Some points:
tensor([-0.30, -0.41, -1.23, -0.96,  1.03, -1.21,  0.77, -1.76, -0.34, -0.88,  2.11,  2.16,  1.36,
         0.73, -0.74, -0.25, -0.04,  0.41, -1.21, -0.27, -0.61,  0.47, -0.29,  0.98])
tensor([-1.54, -1.34,  0.57,  1.61, -0.11,  0.62, -0.96, -0.43,  0.10, -0.77, -0.19, -0.22, -0.05,
         0.41, -1.55,  0.18,  0.74,  0.29, -0.82, -0.80, -1.97, -0.08,  0.63, -1.00])
tensor([-0.62,  0.36,  0.63,  0.06,  0.18, -1.17, -0.38, -0.31, -0.41,  0.93, -0.13, -2.20,  1.30,
        -0.32, -0.10, -1.29, -0.53, -0.22, -1.00, -3.05,  0.90, -0.73, -0.22, -1.30])
tensor([-1.04, -0.62, -0.35,  1.37, -1.14,  0.43, -0.63,  1.16,  0.00,  0.24,  0.69,  0.65,  0.74,
         0.01, -0.14, -0.04,  0.52,  0.28, -0.32, -0.06,  0.33, -0.59,  1.87,  0.51])
tensor([ 0.17, -0.59, -0.45, -0.80, -1.95,  1.41,  0.25,  1.44,  0.93,  0.62,  0.17,  0.23,  1.63,
         0.36,  0.15,  0.64,  0.53, -1.19,  1.72,  0.00, -0.57, -0.54, -0.48, -1.41])
tensor([-1.29,  0.23,  0.70, -0.52,  0.65,  0.80, -0.54,  0.50,  1.44,  2.42,  0.81,  0.04,  0.58,
         0.75, -0.51, -0.42, -0.83,  1.60,  0.54, -0.70,  0.53, -0.86,  0.31, -0.75])
tensor([ 0.33,  0.09,  3.44,  0.22,  0.25,  0.58, -0.09,  0.34,  0.85,  0.14, -0.09, -0.53, -0.06,
        -1.46, -1.27, -0.09, -0.41,  0.71, -0.61, -0.69, -0.32,  2.82,  0.56,  0.33])
tensor([-0.35,  1.59, -0.51,  0.90, -0.04,  0.19, -0.60, -0.90,  0.90,  1.63, -0.22, -0.82,  0.54,
         0.86,  0.85,  0.96,  2.80,  0.75,  1.11, -0.67,  0.30,  0.14,  0.16, -0.77])
tensor([-1.09,  1.24,  0.49,  0.03,  0.59, -0.56,  0.02,  1.27,  1.59,  0.36,  0.30, -0.05,  0.19,
        -0.08, -1.74, -1.69, -0.15,  1.69,  0.07,  0.81, -0.15,  0.22,  0.95, -0.52])
tensor([ 1.32, -1.76, -0.27,  0.40, -0.62,  1.25, -0.80,  1.66,  0.37,  0.25,  2.25, -0.66,  0.23,
        -0.45, -0.42, -0.35,  1.37, -1.28, -2.38,  1.10, -0.01, -0.81, -0.35,  0.34])
tensor([-1.15,  0.12,  0.62,  0.61, -0.57,  0.42, -0.54, -0.67, -1.76, -1.25,  0.45, -0.88,  0.13,
        -0.35,  0.23,  0.29, -0.41,  0.56, -0.04,  0.73,  0.66, -0.08, -0.65,  0.93])
tensor([ 1.57,  0.85,  0.19,  2.14,  1.52,  0.95,  0.29,  1.03,  0.26, -1.80, -0.92,  0.68,  0.02,
        -1.14,  0.34, -1.65,  0.85, -0.07, -1.82,  0.75,  1.28, -1.58,  1.37, -0.22])
tensor([-0.89, -0.67,  0.30, -1.42,  0.69, -1.34,  1.34, -0.62,  0.00, -0.59,  0.02, -1.26,  0.95,
         1.68,  1.40, -1.06,  1.21,  0.26,  1.50, -0.35, -1.70,  0.62,  0.05,  0.34])
tensor([ 0.07, -0.61, -1.34,  1.56,  0.58, -1.04,  0.79, -0.51, -1.00,  0.27, -0.94, -0.64,  0.54,
        -1.25, -0.60,  0.76, -0.96, -0.62,  1.99, -1.85,  0.26, -0.05, -0.09, -0.12])
tensor([ 0.80, -0.74, -1.11, -1.10,  1.10,  1.64, -0.09,  1.07,  0.78, -2.30,  1.36,  0.22, -0.80,
        -3.20,  0.91,  0.46, -0.04,  0.22,  0.51,  2.86,  0.82,  0.98,  1.20, -0.21])
tensor([-0.43,  0.46, -0.05,  1.37, -0.01,  0.08, -0.27, -0.30,  2.70,  0.36, -0.37, -1.30,  0.90,
        -0.52, -0.40, -1.81, -0.66, -2.12,  0.70,  0.09,  0.03, -0.26, -1.09,  0.22])
tensor([ 0.10, -0.98, -0.06,  0.09,  1.15, -0.46, -1.50,  0.80, -2.01, -1.73,  0.64,  2.26, -0.81,
        -0.13,  0.78, -0.16,  0.72,  0.52, -0.55, -1.65,  0.34, -2.08, -0.18, -0.08])
tensor([-0.87,  0.17,  0.23,  1.22,  0.11,  0.14,  1.74, -1.03, -0.91, -0.20, -0.45,  1.10,  0.86,
        -0.20, -1.10, -0.61, -0.58, -0.92,  0.98,  0.67,  0.05, -1.16, -0.82, -0.19])
tensor([ 0.39, -0.91, -1.35, -1.55, -0.51, -0.66, -0.84,  0.76, -1.64, -0.56, -0.95, -0.71,  0.68,
         2.31,  1.02, -0.53,  0.47, -0.42, -0.26,  1.30, -0.45,  0.93, -0.35, -0.25])
tensor([-0.17,  0.89, -0.39, -2.56, -0.94, -0.59, -1.78,  0.85,  1.78, -0.79, -0.18, -1.84,  0.33,
        -0.99, -0.57,  0.08, -0.13, -0.09,  1.41, -0.77,  0.18, -1.25,  1.90,  0.11])
tensor([ 1.06,  0.50, -0.49, -0.57,  0.09,  0.34,  1.34,  0.25,  1.47,  0.22,  0.48,  0.19, -1.15,
         0.19,  0.52,  0.64,  0.68, -1.03, -0.40, -1.42, -0.32,  1.71, -2.07, -0.60])
tensor([ 0.19, -2.73,  0.98, -0.22, -0.50, -0.56,  1.56, -1.19,  0.54,  1.12,  0.58, -2.18, -0.99,
        -0.53,  2.17,  0.85, -1.27, -0.25,  0.79, -0.05, -1.79,  0.66,  0.03, -0.50])
tensor([-0.35,  0.37, -1.67,  1.70,  0.02, -1.06, -1.63, -0.80, -1.03, -0.35, -0.37,  0.86, -2.62,
        -0.80, -1.23, -0.71,  2.00,  1.08, -0.14,  0.97,  0.04,  0.41,  0.61, -1.16])
tensor([-0.47, -0.71,  0.92,  0.76, -0.23, -2.46, -0.29,  0.43,  1.30, -0.53, -2.14,  1.23,  0.33,
         0.90,  0.13, -0.93, -0.97, -1.30,  0.85, -0.16,  0.91, -0.91, -1.61,  0.32])
tensor([ 2.41,  0.69,  1.01, -0.88, -1.40,  0.25,  0.41, -1.11, -0.19,  0.10, -0.66, -0.19,  0.60,
         0.12, -0.81,  0.34,  0.94,  2.18, -0.03, -0.42, -0.96, -1.18, -1.94,  0.72])
tensor([-0.46,  0.13,  0.52, -0.30,  1.41,  1.54,  0.36, -0.74,  0.52, -1.71,  0.32, -0.99, -0.24,
         1.30,  0.83,  0.62, -0.38, -0.99, -0.64,  0.31, -0.06,  1.39,  1.84, -1.26])
tensor([-0.53,  0.28, -0.78,  0.74,  1.79,  1.11, -0.30,  0.12,  0.01,  0.07,  0.63, -0.48, -0.66,
        -0.40, -0.30, -0.13,  2.02,  1.16,  0.06,  1.68, -0.88, -0.36,  0.23,  1.95])
tensor([-1.66,  1.55,  0.39,  0.57, -1.02,  1.18, -0.81, -0.64, -1.67, -0.79,  0.77,  1.04, -0.42,
        -0.24, -1.19,  0.73, -0.69,  0.12,  0.12, -0.15,  0.47,  1.54, -1.32, -1.12])
tensor([-1.46, -0.56,  0.28, -1.15, -0.47,  0.63, -1.07,  1.12,  0.83,  0.21, -1.62,  1.29,  0.50,
        -3.08, -0.40, -0.90,  0.71, -1.13, -0.50,  0.16,  1.12,  1.15,  0.01,  0.01])
tensor([-0.86,  0.28,  0.31, -1.35,  0.10,  0.01,  0.13,  0.39,  0.59,  0.77, -0.05, -0.85, -1.24,
        -0.09,  0.59,  1.40, -0.79, -0.02, -0.21,  0.26,  0.70, -1.43,  0.13,  1.22])
tensor([ 1.85,  0.10, -0.90,  0.48, -0.94,  0.43, -1.12, -1.66,  1.14, -0.22, -0.08,  0.05, -0.05,
         1.75, -1.15,  0.58, -0.35, -0.62,  0.74,  0.89,  2.40,  0.35,  0.67,  0.87])
tensor([ 0.88, -0.90,  0.20, -0.28,  1.10,  1.01,  0.58,  0.51,  0.09,  0.42, -0.71,  0.20, -0.17,
         0.01, -0.26, -0.13, -1.33,  1.20, -1.55, -0.31, -0.82,  0.65,  0.74, -0.25])
tensor([ 0.52,  0.92, -1.19, -0.29, -0.10, -0.02, -0.07,  0.24,  0.41,  0.05,  1.37, -1.02, -0.90,
         0.15, -1.96,  0.53, -0.79, -0.30,  0.37, -0.34, -0.20,  0.62,  1.59, -0.65])
tensor([ 0.31,  0.29,  0.88, -0.69, -0.69, -0.39,  0.62, -1.59, -3.03,  0.17,  0.75,  1.57, -1.14,
         1.57,  2.00, -1.11,  0.80, -0.36,  0.90,  2.20, -0.01,  0.72,  0.19, -1.01])
tensor([ 0.23,  0.56, -0.90, -1.41,  0.03, -0.28, -0.83, -0.85,  0.29, -0.29,  0.55,  1.84,  1.34,
         0.38,  0.63,  2.97, -0.70, -0.05, -0.63,  0.47, -1.09,  0.69, -0.60,  0.63])
tensor([-0.93,  1.22,  1.05,  0.55,  0.39, -0.29,  1.12,  0.70,  0.37,  1.27, -0.31, -0.83,  1.99,
         0.28, -0.85, -0.04, -0.87, -0.33,  0.38, -0.83, -1.16,  0.06, -0.83,  1.14])
tensor([ 1.18, -0.42, -0.42,  0.05,  0.91, -1.49, -0.39,  0.20, -1.86,  0.74, -0.33,  0.44,  0.05,
        -0.19,  0.35,  1.60,  1.54,  0.04, -0.20,  0.92, -0.32,  0.44, -0.97, -0.82])
tensor([ 0.60,  0.73,  0.42,  0.58, -0.02, -0.90,  1.23,  1.56, -0.96, -0.19, -1.32,  0.00,  0.52,
         0.41, -0.93,  1.27, -0.18,  0.19,  0.32,  0.80,  0.14, -1.91, -1.92, -0.38])
tensor([ 1.51, -1.24, -1.87, -0.09, -0.44,  0.06,  1.24, -0.60, -1.33, -0.49,  0.09, -1.09, -0.30,
         1.73,  0.57,  1.16, -0.27,  1.96, -0.01, -0.84,  1.60,  1.46, -0.17,  1.15])
These points spread out most along one direction. Take the direction at right angles to it along which they spread out most. Go by this last direction. How far along it is each point below, from 0 to 99? The average is 50, and the first point in the table lies past the average. One standard deviation of the points above along it is 16.
tensor([-0.07,  1.42, -3.27, -0.79,  0.03, -0.33, -0.31, -0.26,  0.04,  0.51, -0.08,  1.50, -0.63,
        -0.91,  1.43, -0.59, -1.43,  0.54, -1.51,  0.02, -0.80, -0.06, -0.08,  0.18]) 48
tensor([ 1.56,  0.29,  0.78, -0.02, -0.97, -0.87, -0.01, -1.33,  0.05,  0.47, -0.55, -0.17,  0.15,
         0.68,  0.61, -1.73, -1.08,  0.03,  0.10,  0.29, -0.52, -1.20, -1.72, -0.28]) 68
tensor([-1.75, -0.71,  1.10, -0.02,  0.29, -0.03, -0.57, -1.40,  2.34,  0.13, -1.34, -0.69,  1.00,
         0.10,  0.39,  1.97, -2.15,  0.68, -1.64,  0.65,  0.55,  1.39, -1.74, -0.81]) 56
tensor([ 0.09,  0.29,  0.49, -0.31, -0.14, -0.51,  1.69, -0.26,  0.16, -0.67, -0.67,  1.95, -0.18,
        -2.96,  0.05,  0.98,  0.89,  0.30, -1.79,  0.99,  1.52, -1.38,  2.16, -1.22]) 26
tensor([-0.70,  0.44, -0.58, -0.56, -0.98, -0.33, -1.23,  0.63, -0.81,  0.31, -0.75,  0.24, -1.37,
         0.12, -1.23,  2.41, -0.69, -0.90,  0.58,  0.19,  0.14, -1.00,  0.76, -0.83]) 49
tensor([ 0.56, -0.36,  0.22, -0.71,  1.03,  2.18, -0.07, -0.18,  0.10,  1.77, -0.54, -1.00,  0.23,
        -1.07, -0.75, -0.99, -0.95, -0.17,  0.67, -1.28,  0.54,  0.69, -0.08,  0.04]) 44
tensor([ 0.84,  0.82,  0.14,  1.58, -1.83, -0.22,  0.73, -0.11, -0.08,  0.25, -2.32,  0.46,  0.83,
         0.22,  1.51, -0.45, -1.59,  0.56,  0.53, -0.69, -1.34, -0.22,  0.13,  1.70]) 65
tensor([ 0.07,  0.92, -0.47,  1.78,  0.68, -0.86,  0.04, -0.24, -0.07, -0.47,  2.22, -0.36, -0.85,
         1.29,  2.46, -0.70, -0.43,  0.85,  0.35,  0.28,  0.43, -0.56,  0.95, -0.55]) 54
tensor([-0.57, -0.16, -0.04,  0.37,  0.48,  0.02, -0.47,  0.57, -0.16, -1.00,  0.75, -0.36, -1.38,
         2.90,  0.48, -1.38,  2.50, -2.21, -1.38,  0.24, -0.95, -0.32,  0.56,  1.74]) 49
tensor([ 2.11,  0.14,  0.83,  0.29, -0.16, -1.05, -0.97,  2.11, -0.73,  0.74,  1.51,  0.24,  0.02,
        -0.77,  0.26,  0.83, -0.05, -1.07,  1.78, -0.73,  0.53,  0.00,  0.31,  1.64]) 50
tensor([-1.34,  0.07,  0.86, -0.67, -0.90, -0.19,  0.81, -0.02, -0.43, -0.14,  1.52, -0.06, -2.41,
        -0.59, -0.70, -1.02,  0.45, -0.73,  1.73, -0.56, -0.20,  1.98, -0.66,  0.42]) 53
tensor([ 0.89, -0.80,  0.15, -0.95, -0.32,  0.54,  1.21,  0.72, -0.38,  0.48, -1.26,  0.55,  0.68,
         0.44,  0.20, -1.52,  1.14,  0.20,  0.06, -0.01,  1.01, -1.10, -0.09, -0.15]) 53
tensor([-0.73, -0.80,  0.97, -0.83,  0.83,  1.04,  0.89, -0.92, -1.16,  0.74, -0.80,  0.35, -0.82,
         0.07,  0.02,  0.03, -1.18, -0.01, -1.27, -0.99, -0.57, -0.41,  0.41,  0.89]) 56
